One turn moves every row onto another: examples first, then more rows asked:
k240: [-0.05 -0.60 -1.10 -3.27  2.74 -2.55  2.07 -2.38 -1.95 -0.28 -0.61  2.03
 -0.76 -1.10  1.97 -0.16 -1.92  0.13  1.21  0.34 -0.23  1.01  1.57 -0.12
 -0.27 -3.23 -1.92  0.87  2.24  2.30 -5.07 -0.50 -0.84 -1.07 -1.12  0.32
 -3.03 -2.32]
k416: [ 2.82 -1.21 -0.72  1.22  0.00  2.32 -1.12  0.69 -0.37 -0.91  0.55 -2.50
  3.72  1.60  2.75  1.18 -1.47  0.14 -3.07 -2.27 -0.90 -3.82  0.00  1.74
 -0.13 -1.03  2.79  0.34  1.24  0.36  3.40  1.58  1.26 -3.47  0.75  1.03
 -1.81 -3.02]
k661: [-3.41  1.40  2.04  0.08  2.75 -3.83  1.11 -0.72  0.62  0.81 -1.17  1.77
 -2.07 -1.91  1.57 -2.02 -0.72  2.54 -0.81 -0.07  1.29 -0.37 -0.93 -1.23
 -0.18 -0.31 -1.75  1.67  1.69  1.73 -4.37 -0.98  0.25 -2.03 -1.88 -0.82
 -3.85 -1.72]
k281: [ 0.53  1.90 -0.53  2.48  0.96  2.44  0.68  2.64  1.08  0.93  2.00 -0.16
  2.25  1.47  5.69  0.92  0.01  1.74 -0.71 -1.13 -1.97 -5.54 -1.59  0.97
  0.58  0.63  0.44  0.42 -0.99 -1.84  4.47  1.15  1.09 -1.39  1.36 -1.62
 -1.89 -1.04]
k695: [ 2.91 -1.35 -3.48 -0.77 -0.26  2.48 -1.12 -0.17 -1.12 -1.10  2.39 -0.39
  2.79  0.67  2.50  2.21 -1.75 -1.55  0.73 -2.40 -1.43 -1.97  2.56  2.12
  0.54 -3.45  1.37 -1.36  1.39 -0.74 -0.28  0.18  2.53 -0.58  0.68 -0.53
 -1.15 -3.90]
k363: [-1.43 -0.87 -0.37 -1.83  2.32 -3.70  1.76 -2.91 -2.03  0.51 -1.55  2.58
 -0.97 -0.88  3.43  0.68 -2.40  2.23  1.10  0.41 -0.06  1.23  1.66  0.61
 -1.23 -1.98 -2.38  0.40  2.53  2.42 -4.49 -0.09  0.36 -1.64 -0.49 -0.10
 -1.73 -1.68]
k179: [ 0.82 -0.24 -2.48  0.28  0.64  2.08 -1.80  0.85  0.12 -0.19  1.31 -0.65
  2.72  1.92  4.59  2.19 -0.67  2.17  0.01 -2.20 -2.42 -4.00  1.02  2.78
 -1.11 -2.64  1.15 -0.55  0.22 -0.21  3.49  2.00  2.74 -3.37  2.13 -1.79
 -0.99 -2.66]
k136: [-3.12  1.20  2.06 -0.87  3.63 -2.92  1.70 -0.31  1.08  0.28 -0.20  2.25
 -2.16 -1.08  1.03 -2.24 -0.45  1.65 -0.37 -0.11  0.81 -0.06 -0.54 -1.94
  0.43 -0.60 -1.03  1.53  1.47  1.63 -4.57 -1.97 -0.07 -1.13 -1.41 -0.98
 -4.15 -1.60]
k641: [ 0.04 -1.46  0.75 -2.19  2.25 -3.09  2.36 -2.89 -1.96 -0.18 -1.29  2.04
 -1.00 -0.49  1.86 -0.13 -2.81  0.72 -0.53  0.58  0.42  1.25  1.08 -0.54
 -0.81 -0.87 -1.02  0.49  2.87  2.72 -4.63 -0.79 -0.60 -1.43 -1.02  1.48
 -2.22 -2.06]
k256: [-4.23  1.56  1.57 -0.12  3.52 -3.46  1.93 -0.29  0.70  0.91 -0.52  2.24
 -1.60 -1.84  2.09 -1.96 -0.79  2.30  0.31 -0.46  0.75  0.01 -0.18 -1.11
  0.65 -1.35 -2.39  1.57  1.38  1.65 -4.32 -1.29  0.00 -1.31 -1.24 -2.07
 -4.23 -1.04]
k422: [ 0.48 -0.76 -0.56 -2.98  2.37 -2.87  2.02 -2.88 -1.94 -0.15 -1.43  1.95
 -0.84 -0.54  1.74 -0.15 -1.95  0.80  0.11  0.41  0.35  0.89  0.74  0.28
 -0.85 -2.23 -1.80  1.02  2.69  2.79 -4.64 -0.40 -0.60 -1.91 -1.40  1.31
 -2.53 -2.38]
k37: [-0.78  1.86  1.16  3.28 -0.32  1.20  3.19  1.03  0.83  0.08  1.57  0.50
  1.34  1.95  5.18  0.05  0.68 -0.44 -0.76 -0.60 -1.66 -5.20 -2.78 -0.03
  1.16  2.24  0.75  1.25 -0.58  0.13  3.32  0.91 -0.51 -0.57  2.19 -1.57
 -2.37  0.60]
k974: [-3.17  1.99  3.18  2.26  2.78 -1.16 -0.50  1.67  3.00  1.08  0.15 -1.20
 -1.84 -2.00  1.18  0.10  1.76  4.13 -0.82  0.17  0.66 -2.16 -1.35 -1.76
 -0.85 -2.13 -1.10  0.01  1.53 -1.23 -0.83  0.76  2.48 -0.14 -2.01 -3.15
 -3.49 -2.59]
k772: [ 1.50  1.75  0.26  3.24 -0.07  2.25  0.48  2.50  0.60  0.47  1.86 -0.78
  2.21  0.89  4.57  0.68 -0.38  0.55 -2.28 -1.18 -1.11 -6.15 -2.31  0.16
  0.62  1.51  1.67  0.52 -0.66 -2.27  3.42  1.44  0.50 -1.50  0.29  0.13
 -1.74 -1.89]
k864: [ 2.85 -0.89  2.83  0.02 -0.27  1.93  2.10  0.23 -1.10 -0.48  3.03 -0.06
  0.91 -1.47  0.91  2.29  2.67 -2.05  1.64  1.68  2.40 -0.87 -1.21 -1.35
 -1.58 -1.98 -2.36  0.18  2.17 -1.59  0.57  3.05 -0.86 -0.24  2.01 -0.91
 -0.51  0.02]
k961: [ 1.14  1.90 -0.32  1.63  0.71  3.44  0.30  3.16  1.15  0.31  3.17  0.06
  1.40  1.70  4.38  0.52  0.15  0.20 -0.63 -0.66 -2.11 -5.90 -1.50 -0.32
  0.91  0.80  2.16  0.06 -1.44 -2.65  2.97  0.53  1.19 -0.46  1.08 -1.03
 -1.62 -2.11]
k865: [ 4.47 -2.31 -2.15 -0.26 -0.19  1.75 -0.44 -1.00 -1.15 -1.02  0.66 -1.58
  3.89  1.46  1.87  1.98 -2.20 -0.36 -1.96 -2.58 -0.59 -1.66  1.15  2.70
  0.22 -1.42  0.87 -0.71  2.26  1.16  1.46  0.27  2.06 -2.25  0.29  1.14
 -1.50 -3.10]
k174: [-1.09  2.65  1.20  3.59 -1.69  0.95  1.81  1.31  0.00  0.03  2.10  0.50
  0.15  0.99  5.23  0.51  0.84 -1.04 -0.30 -0.37 -1.49 -6.46 -2.73 -0.32
  0.88  1.91  1.49  0.94 -0.71 -1.39  1.66  1.61 -0.30 -0.21  1.36 -1.08
 -1.63 -0.93]
k307: [ 2.89 -1.03  3.07  0.19 -0.32  1.11  2.18 -0.15 -0.75 -0.19  1.82 -0.02
  0.95 -0.77  1.26  2.45  2.69 -0.09  0.88  1.67  2.65 -0.65 -1.80 -0.41
 -2.51 -1.11 -3.29  0.37  2.49 -0.73  1.79  3.40 -0.53 -1.08  2.10 -0.59
 -0.02  0.63]
k73: [ 1.89 -0.44  2.12 -0.17 -0.18  1.48  1.63  0.19 -0.67  0.02  2.86  0.65
  0.08 -1.08  1.75  2.86  3.04 -0.36  2.62  1.85  1.98 -1.03 -0.68 -0.63
 -2.59 -2.55 -3.47 -0.18  1.88 -1.63  0.95  3.38  0.10 -0.29  2.66 -1.73
  0.20  0.31]
k987: [-1.22 -1.17 -0.35 -2.39  2.58 -2.60  2.31 -2.26 -1.88 -0.21 -0.29  2.67
 -1.13 -1.01  2.33  0.21 -2.21 -0.05  1.43  0.36 -0.40  1.47  1.84 -0.70
 -0.05 -2.52 -1.03  0.09  2.08  1.78 -5.48 -1.11 -0.33 -0.14 -0.72 -0.08
 -2.26 -2.18]
k427: [ 1.61 -0.35 -2.03 -0.05  0.63  3.69 -1.32  1.68 -0.15 -1.09  3.01 -1.33
  2.68  1.34  2.84  1.32 -0.77 -1.65 -0.32 -2.18 -2.19 -3.96  1.32  0.60
  0.76 -3.15  3.53 -0.63 -0.06 -1.33  1.45  0.83  1.43 -1.43  1.23 -0.77
 -1.66 -3.79]
k36: [-0.43 -0.36 -1.10 -2.85  2.19 -3.26  1.65 -2.71 -1.99  0.32 -1.41  2.29
 -1.07 -0.97  2.70  0.07 -1.85  1.41  1.18  0.35 -0.03  0.71  1.30  0.91
 -1.24 -2.94 -2.40  0.97  2.27  2.30 -4.58  0.08 -0.31 -1.91 -1.11  0.33
 -2.29 -2.44]
k622: [ 2.89 -1.28 -3.37 -1.18 -0.06  1.27 -1.68 -0.88 -0.49 -0.41  0.67 -0.20
  2.59  1.60  3.23  2.87 -1.41  1.68  0.35 -2.25 -1.21 -2.12  1.73  3.79
 -1.40 -2.63 -0.32 -1.36  1.65  0.38  1.73  0.73  3.61 -2.29  1.41 -0.77
 -0.48 -2.99]
k389: [-1.42  0.78  3.84  1.53  4.02 -0.33  1.01  1.63  3.66  0.57 -0.36 -1.57
 -0.80 -0.68 -0.03 -0.60  1.58  3.93 -2.51  0.07  0.97 -1.02 -1.83 -2.29
 -0.42 -1.00 -0.69  0.37  1.50  0.30  0.36 -0.33  1.75 -0.33 -1.60 -2.21
 -4.67 -1.45]
k794: [-3.00  1.29  3.02  2.69  3.78  0.12  1.22  2.03  2.63  0.95  0.76 -1.92
 -0.03 -2.70  0.73 -0.63  0.98  2.01 -1.09 -0.48  0.57 -1.25 -0.95 -2.53
  1.33 -2.62 -0.62  0.46  1.44 -1.08 -0.67  0.08  1.03  0.87 -2.07 -3.13
 -4.92 -1.92]
k488: [-0.56  2.59  1.13  1.97 -0.37  1.26  1.81  1.44  1.07 -0.07  2.02  1.39
 -0.50  2.86  4.93  0.53  1.50  0.29 -0.47  0.24 -1.91 -6.19 -2.93 -0.32
 -0.14  2.43  1.40  0.48 -1.26 -0.34  2.48  0.66  0.78 -0.48  2.34 -1.35
 -1.48 -0.24]

k794 turns into k389
k363 turns into k987
Now find these:
k622 turns into k695
k174 turns into k37
k281 turns into k961
k36 turns into k240
k136 turns into k661
k307 turns into k73
k179 turns into k427

One turn moves every row onto another: examples first, then more rows asked:
k709: [ 0.13 -1.87 -3.79 -4.94 -0.86 -9.00  1.42  0.63 -2.00  2.16 -3.10 -0.04
 -0.57 -1.85 -2.45  1.02 -0.13  3.74  3.09 -2.27  4.39  2.14  1.69 -3.71
 -0.89 -1.46 -0.57  1.62 -3.02  0.55 -3.50  1.72 -5.89 -0.31  0.89 -1.23]
k479: [-2.01  1.31 -2.36 -3.74 -1.94 -5.57  0.70 -0.91  3.38  1.99 -2.56  1.00
 -2.30 -5.45  0.23  0.07 -0.44  1.44  1.76 -2.54  3.91 -1.85 -0.59 -0.57
 -1.41 -2.17  1.08 -3.07 -1.80  2.04 -1.83  3.56 -2.48 -2.05  3.51  0.74]
k890: [-0.50 -1.76 -3.64 -0.63 -2.43 -5.91 -2.95 -3.15  0.65 -1.24  0.97 -0.70
 -2.27 -1.91  3.19  1.55  0.22  0.91  5.64 -2.33  2.37 -1.86  0.90 -1.28
 -1.01  0.19 -1.13  2.14  0.77  0.11 -0.32  0.31 -5.37 -2.36 -0.81  4.95]
k168: [-0.97  1.64 -1.70 -3.35 -0.93 -5.26  0.22 -2.35  1.10  2.54 -2.42  1.32
 -4.37 -5.83  0.18 -1.26  1.58  2.23 -0.07 -2.15  4.40  0.35  1.01  0.25
 -0.60 -4.73  2.28 -1.66 -1.66 -0.06 -2.67  3.01 -3.77 -1.85  2.75  0.81]
k691: [-0.39 -2.40 -4.48 -0.52 -0.08 -7.04 -0.72 -3.57 -1.81  3.76  1.54 -0.30
 -2.29  0.20 -5.41 -0.58  0.62  4.27  2.92 -4.58  2.62  1.13  0.44  2.09
  0.82 -2.24 -1.82  3.81 -1.85  1.86 -0.80  2.49 -4.04 -1.57  0.70  0.80]
k836: [-2.99  1.65 -1.94 -2.39 -3.39 -3.50  3.85 -1.45 -0.98  2.12 -4.44 -2.91
  1.29 -4.14 -1.02  2.18 -0.71  2.82  3.13 -1.74  4.14  2.12 -0.72 -0.78
  2.75 -1.56 -2.24  4.36 -0.79  0.19 -1.47  0.88 -3.25 -2.06  0.26 -0.16]
k144: [-3.46  0.39 -0.23 -2.18 -0.78 -3.23 -0.82  0.11 -0.14  1.23 -2.18  1.11
  0.28 -3.22  1.26 -1.46 -0.51 -0.90  0.21 -2.68  2.87 -3.00 -0.50  1.46
 -1.23 -4.51  0.55 -0.75 -3.01 -0.15 -3.44  2.93 -5.98 -3.94  2.38  0.78]
k75: [-2.79 -1.51 -4.43 -0.80 -2.24 -2.25  0.84 -3.21 -3.24  3.84 -2.01 -1.04
 -2.10 -1.26 -1.83  0.50  1.54  1.71  3.19 -6.08  0.87  0.50  0.51  1.23
  3.75 -0.84 -0.86  0.38 -0.98 -0.08  0.77  1.02 -6.36 -4.74  0.23  0.25]
k662: [ 0.04 -5.06 -6.19 -0.76 -1.54 -6.26  0.97 -3.38 -1.27  1.98  0.01 -0.02
 -1.83  0.51 -3.25  0.03  0.25  2.61  1.60 -4.59  0.86  1.43  0.76  1.07
 -0.51 -1.66 -1.20  4.62  0.01  1.32 -0.28  1.85 -1.74 -2.96  0.10 -0.58]
k501: [-2.43 -2.63 -4.02  1.87 -2.16 -4.21  2.29 -2.10 -3.21  1.28 -1.85 -1.77
 -2.65 -1.64 -0.52  2.10  2.62  3.52  2.36 -6.30  1.37 -0.30  3.47  1.63
  2.22 -1.14 -0.78  2.36 -0.66  1.21 -0.63  0.73 -5.61 -3.76 -0.14  0.82]
k279: [-1.22 -0.40 -1.33 -2.49 -0.02 -4.90 -1.03 -2.42  2.86  0.03 -0.96  1.32
 -2.58 -2.28  0.02 -2.21 -1.64 -0.15  0.04 -2.30  4.76 -1.64 -0.78 -0.66
  0.98 -4.95  1.32 -1.58 -0.90 -0.75 -2.88  2.75 -0.36 -3.57  1.98  1.41]
k164: [-0.67  1.81 -1.45 -2.53 -2.63 -3.19  0.37 -1.91 -1.00  2.03 -3.05 -2.33
  0.52 -2.37 -2.51  1.34 -1.06  4.60  4.55 -2.80  3.87  3.49 -1.45 -2.14
  3.54 -1.52 -3.27  3.16 -1.38  1.23 -1.65  2.42 -2.96 -0.23 -0.98  0.40]
k121: [-0.76 -2.11 -2.29 -5.77 -0.57 -6.28  1.97  1.01 -2.85  1.70 -3.54 -0.83
 -0.23 -2.34 -0.70  0.86 -1.16  3.89  1.73 -4.08  2.80  0.47  1.76 -2.98
  0.80 -2.48 -2.27  0.59 -2.18  0.10 -4.14  0.40 -4.20  0.58  0.94 -1.42]
k272: [-1.29 -1.20 -1.40 -0.33 -0.20 -6.97 -3.58 -3.43 -0.05 -4.57 -0.48  0.69
 -3.78 -1.93  1.62  0.64  0.18  1.43  3.86 -2.30  4.36 -0.55  1.69 -2.54
  0.47 -1.83  1.97  0.13 -0.36 -1.08 -2.26  0.61 -3.60 -1.49 -0.16  3.34]
k50: [-2.54 -2.52 -3.97 -0.47 -1.85 -5.34  1.53 -0.99 -4.53  4.20 -2.72 -0.97
 -2.09 -1.42 -1.37  1.53  1.90  1.43  2.35 -4.61  1.70 -1.83  2.44  1.15
  1.47 -0.71 -0.57  1.91  0.42 -0.13  0.06  0.01 -7.95 -4.54  0.02  0.64]
k543: [-2.73 -0.48 -0.44  0.35 -2.35 -3.24 -2.64 -5.31  0.59 -2.58 -1.80 -1.37
  0.09 -3.81  3.03 -0.36  2.22  0.93  4.04 -1.86  2.73  0.78  0.13 -0.64
 -0.63 -1.99  0.82  2.30 -1.51 -1.44 -1.58  3.17 -4.52 -3.46 -0.01  2.92]
k799: [ 1.54  0.34  0.31 -1.88 -4.51 -7.24  1.24 -3.03  1.98  2.10 -2.15  2.14
 -0.80 -5.39 -1.75  2.19 -2.78  1.91  1.32 -1.58  3.30 -2.59  0.06  0.34
  0.96 -2.24  0.13  1.12 -3.69 -0.15  0.59 -0.17 -4.05  0.07  3.43  2.26]
k211: [-2.47 -0.76 -3.11 -5.64 -1.16 -6.03  0.82  0.34 -2.51  2.12 -2.07 -1.82
 -1.29 -1.08 -2.66  0.47 -1.21  3.85  3.16 -2.56  2.50  2.86  0.55 -2.37
  0.17 -2.29 -1.37  0.54 -4.16 -0.09 -3.26 -0.76 -7.85 -0.80  1.34 -1.00]
k896: [ 0.60 -2.44 -5.92 -0.38  0.24 -6.93  1.41 -4.31 -0.45  3.38  0.37 -1.77
 -0.26 -0.93 -3.26 -0.22  0.70  2.25  2.73 -4.45  3.84  1.34  0.64  1.43
  0.95 -1.22 -1.85  5.32 -0.45  0.63 -0.79  4.23 -1.57 -2.86  0.38  0.86]
k989: [-0.06  0.64 -2.35 -2.33 -4.23 -4.44  1.99  1.05 -0.08  1.50 -2.99 -4.48
  0.81 -4.32 -2.23  2.07 -0.87  3.95  1.74 -2.84  3.09  2.98 -0.71 -2.08
  2.11 -3.01 -2.67  3.92 -1.03  0.22 -1.66  1.26 -2.62 -0.95  1.69 -0.06]
k84: [ 0.12  0.55  0.14  1.23 -1.90 -6.82 -2.19 -0.92  0.48 -1.45 -0.99  1.25
 -2.66 -4.95 -2.30  2.64 -2.90  1.01  0.47 -2.96  3.61 -2.95  0.24 -0.83
  2.82 -3.57  1.81  1.23 -1.56 -1.63  0.41 -0.31 -5.88 -1.79  3.80  2.38]
k680: [-1.02 -1.57 -1.23  0.78  0.18 -5.68 -2.50 -1.53  0.13 -1.34 -1.69  2.34
 -0.28  0.62 -1.91  1.51 -4.21  0.06  1.29 -1.26  1.74 -0.62  0.79  0.31
 -4.15 -1.43  1.09  3.43 -3.33  0.13 -2.07  2.40 -7.09 -2.29  0.37  0.07]
k531: [-1.05 -1.58 -4.15 -1.29 -2.81 -3.89 -4.22 -2.73 -1.60 -2.73 -0.63 -2.00
 -3.65 -2.06  1.35  1.05  0.10  0.39  4.64 -2.29  4.59 -0.08  1.18 -1.41
  0.15  0.58  0.42  3.96  0.88 -1.35 -0.47  0.43 -6.14 -1.59  1.30  4.04]
k642: [-0.39 -0.26 -3.68 -0.03 -0.79 -4.10  0.03 -2.71  0.75  0.30 -0.18 -2.48
 -2.29  2.63  0.75  1.75 -4.83 -0.78  2.56 -1.59  2.74 -1.05  2.57  1.65
 -3.28  0.03  0.28  2.03 -1.96  0.21 -1.15  1.35 -3.97 -2.48  0.42  3.20]
k486: [ 2.08 -1.00  0.23 -0.05 -2.42 -6.68 -4.27 -2.94  0.86 -0.77 -1.81  0.41
  1.57 -5.00 -3.06  0.33 -1.21  0.46  1.93 -2.98  3.92 -1.16 -0.98 -0.08
  0.62 -1.82  0.70  3.30 -2.95 -1.57  0.27  4.00 -3.78  0.03  3.26  1.91]
k32: [ 0.24 -0.45 -3.92 -0.57  0.56 -3.09 -0.52 -0.99  0.56 -0.26 -0.06  0.25
 -1.73  2.61  0.93 -0.05 -3.95 -1.16  2.09 -1.59  4.65  0.53  2.26  2.07
 -0.81 -2.03 -0.35  3.69 -1.88  0.73 -3.60  0.65 -4.90 -2.19 -1.55  2.97]
k901: [-1.85  0.24 -2.02  1.17 -1.80 -3.25 -0.20 -1.80  2.35 -2.51 -0.37  0.12
 -2.45  0.86 -0.45  1.56 -5.52 -0.63  0.62 -0.22  3.31 -0.20 -0.08 -0.54
 -0.18 -3.48  1.19  3.22 -1.47 -0.59 -0.98  0.01 -4.27 -4.73  0.88  1.70]
k419: [ 0.80 -0.33 -1.00 -1.39 -1.88 -5.24 -0.04 -3.17  3.14  1.94 -3.51  3.59
 -1.55 -6.31 -3.72  1.82 -3.72  1.98 -0.18 -2.30  3.19 -1.24 -1.06  0.37
  2.73 -1.45 -0.04  2.85 -1.43 -0.41 -0.26  0.60 -5.40 -0.93  3.09  0.72]

k501 turns into k121
k890 turns into k479
Now find these:
k211 turns into k691
k709 turns into k896
k279 turns into k901
k168 turns into k32
k543 turns into k144

